(in the rows, 128 means zero)
Turns, then the turns between two rows, first turn first; the first pair answered:
j942 (before -> after):
[ 75 134 130 149 134 134 103 153 124 133]  ->  [ 88 147 159 142 122 145 112 151 118 137]
[121 155 156 121 105 132 116 105 130 103]  ->  [127 148 142 123  99 129 107  92 145 111]
[124 129 137 132 121 121 107  85 164 113]  ->  [110 121 116 142 134 116  99 100 159 107]
[141 105 110 128 129 135 127 141 133 134]  ->  [130 108 113 132 132 135 125 152 124 130]
j834 (before -> after):
[138 100 124 130 127 118 152  93 128 110]  ->  [121 114 136 135 129 116 142  92 120  92]
[128  88 123 109 152 157 137 118 137 155]  ->  [121  86 125 109 143 151 137 101 154 131]
[113 170 205 113 136 128 148 151  85  96]  ->  [146 159 193 103 141 146 165 170  76 146]
[109 133 121 126 127 134 151 130  96  65]  ->  [113 143 123 125 131 144 151 148  76  88]
j6 (before -> after):
[151 143 153 106 107 138 136 102 161 170]  ->  [142 169 156 118 121 149 124 118 119 177]
[143 134 125 134 118 136 137  70 132 121]  ->  [138 150 126 146 123 143 128  76 109 132]
[129  93  69 161 151 105 125 145 122 117]  ->  [131  94  65 159 147 106 121 141 130 122]
[109 132  94 153 141 112 108 115  98  62]  ->  [114 114  88 142 129 103 118 104 130  60]

Each pair is 2 to 4 turns apart.
[106 112 134 146 140 107 125 148 151  69]  ->  [112 138 167 140 143 125 130 170 114  92]
j942 then j834
[115 109 115 129 117 140 128  99 142 170]  ->  [ 76 106 116 132 139 125 129 125 133 121]
j834 then j942 then j942 then j6
[115  73 115 108 163 106 151 186 152 133]  ->  [ 91  80 123 116 158  99 138 171 163  90]
j834 then j834
[137 105 107 119 126 123 113 141 158 184]  ->  [138 104 133 105 134 129 146 169 133 174]
j942 then j942 then j942 then j834
[161 115  77 154 107 142 125  69 146 123]  ->  [120 153  94 177 125 142  95  91 104  86]
j834 then j6 then j942
[ 99 160 149 131  83 123 103  94 150 108]  ->  [142 149 131 125  88 144 111 105 138 186]
j834 then j834 then j942 then j834
[ 96  91 104 134 130  92  97 104 190  96]  ->  [ 93 142 204 116 123 111 138 140 133  80]
j942 then j942 then j942
[112 104 121 125 141 119 138 137 120  97]  ->  [121  93 121 117 139 119 146 137 136 114]
j834 then j834 then j6
[134 157 122 151 141 147 129 118  52 107]  ->  [183 116  94 129 128 152 162 112  84 145]
j834 then j834
[ 90 140 149 145 143 119 110 130 134  98]  ->  [118 133 137 139 155 134 126 158 110 164]
j834 then j834
[128 113 130 123  86 123 146  70 133  61]  ->  [104 118 133 127 111 122 148 106 103  40]
j942 then j942 then j942 then j942
[129 106 135 124 150 122 167 170  99 109]  ->  [133 127 165 120 108 118 162 111 139  85]
j942 then j942 then j834 then j834
[ 77 119 154 109 174 106 123 185 133  93]  ->  [122 103 168  84 119 108 146 121 201 125]
j942 then j6 then j942
[119 140 156 133 124 136 159 156  93 105]  ->  [163 134 121 130 105 147 147 121 109 168]
j834 then j942 then j942 then j6
[140 142 170 106 119 122 180 105 133  96]  ->  [ 92 126 100 140 157 101 121 123 136  77]
j942 then j942 then j942 then j834
[ 67 127 176 106 151 117 109 212 143 145]  ->  [117  86 166  75 108 114 151 159 207 154]
j834 then j942 then j834 then j834
[ 93 100 101 110 134 110 139 153 148  92]  ->  [ 92 122 135 104 143 119 147 175 113  98]
j942 then j834
[174 128  96 129 111 127 148  89 173 151]  ->  [122 132  82 152 133 108 118  93 172  89]
j834 then j942
[140 138 174 111  81 126 140  89 156 116]  ->  [106 147 147 140  94 116  99  85 158  90]
j942 then j834
[ 92 137 198  96 123 109 148 126 156  97]  ->  [ 99 150 198 104 106 112 127 102 172 122]
j942 then j834 then j6
[156  75 101  97 100 117 168  85 186  74]  ->  [ 88 127 150 123 135 110 139 134 122  11]
j942 then j834 then j942
[167  95  82 109  76 120 162  66 128 164]  ->  [ 91 146 127 134  80 103 116  54 118  68]
j834 then j834
[166 128 141 113 117 140 161 142 145 187]  ->  [134 127 145 117 101 116 147  97 191 104]
j834 then j834
[113 111 170 118 117 119 184 108 151  98]  ->  [115  87 123 127 122 107 160  96 179 101]
j942 then j942
[129 108 109 138 139 124  95 153 187 185]  ->  [ 81 142 169 139 150 117  96 178 157 105]
j834 then j834 then j942 then j942
[186 118 170 103  85 129 208 104 162 151]  ->  [125 155 203 122  86 116 169  91 154  67]
j834 then j834
[121 147  98 136 118 132  99  91 132 137]  ->  [126 130  81 135 131 133 108 115 124 152]
j942 then j834 then j834 then j834
[142 126  77 147 172 122 121 137  77  85]  ->  [171 164 151 123 136 144 158 121  63  97]
j942 then j942
[ 82 130 192 100 116 102 124 134 152 102]  ->  [ 90 152 197 105 111 114 117 133 143 121]
j942 then j834
[145 142  86 151 157 143 151 152  17  88]  ->  [199 161 133 126  95 165 182  90  48 124]
j942 then j942
[ 86 118 124 137 128  96 127 145 131  66]  ->  [ 97 146 165 131 128 115 139 170  91  99]
j942 then j834
[155 134 129 134  97 131  81  94 148 122]  ->  [117 120 117 140 149 117  90 160 109  94]
j942 then j942 then j834 then j6
[155 104  90 143 130 124 162  96  96  65]  ->  [142 141 129 148 135 136 159 115  53  72]
j834 then j942 then j834
[111 150 139 130 161 140 122 166  77 128]  ->  [167 128 130 109 135 154 149 143 108 181]
j834 then j942 then j942
[122 165 145 125 138 120 115 121  63  92]  ->  [189 106  98 105 126 123 157 106 111 142]
j834 then j834 then j834
[122  98 165 104 108 139  82  69 172  95]  ->  [164 101 153  99 134 169  99 126 117 201]
j834 then j834 then j834 then j834
[146 167 131 144 107 149 113 128 107 185]  ->  [103 120  66 160 148 115 100 155 125 122]
j834 then j834 then j942 then j942
[ 93 115 166 105 135 101 138 142 140  66]  ->  [101 144 196 103 127 117 141 147 116  92]
j942 then j834
[ 99 149 121 165 153 132  77 146 134 121]  ->  [129 153 145 149 153 151 109 168 109 165]
j942 then j834
[105  84 112 153 158 105 139 128 117  76]  ->  [112 102 122 157 171 120 134 157  80 107]
j834 then j834
[102 151 149 142 152 142 139 172  62 101]  ->  [184 104 128 107 108 150 188 130 121 157]
j834 then j942 then j834
[124  77  50 148 148 116  97 100 156 138]  ->  [ 69 108 146 136 164 108 125 152 116  54]
j834 then j942 then j6 then j942
[ 95 108 150 134 133 100 148 134 166  60]  ->  [ 90 147 190 133 130 118 142 143 132  71]
j942 then j942 then j834
[138 124 143 112 153 103 147 127 116  72]  ->  [150 140 169 108 137 116 154 117 110  97]
j834 then j942
[103 125 136 137 103 106 131 122 142  45]  ->  [119 167 186 130  91 130 132 130 107  84]
j834 then j942
[143 141 152 124  82 111 164 117 147 124]  ->  [129 111  88 145 107  99 134 122 165 121]
j942 then j942
[129 115 176 100 118 116 165 129 168 124]  ->  [131 107 115 121 120 117 119 108 188 163]
j6 then j942
[149 115 104 124 155 140 151 150  46 120]  ->  [187 124 129 107 117 157 165 113  69 143]
j942 then j942
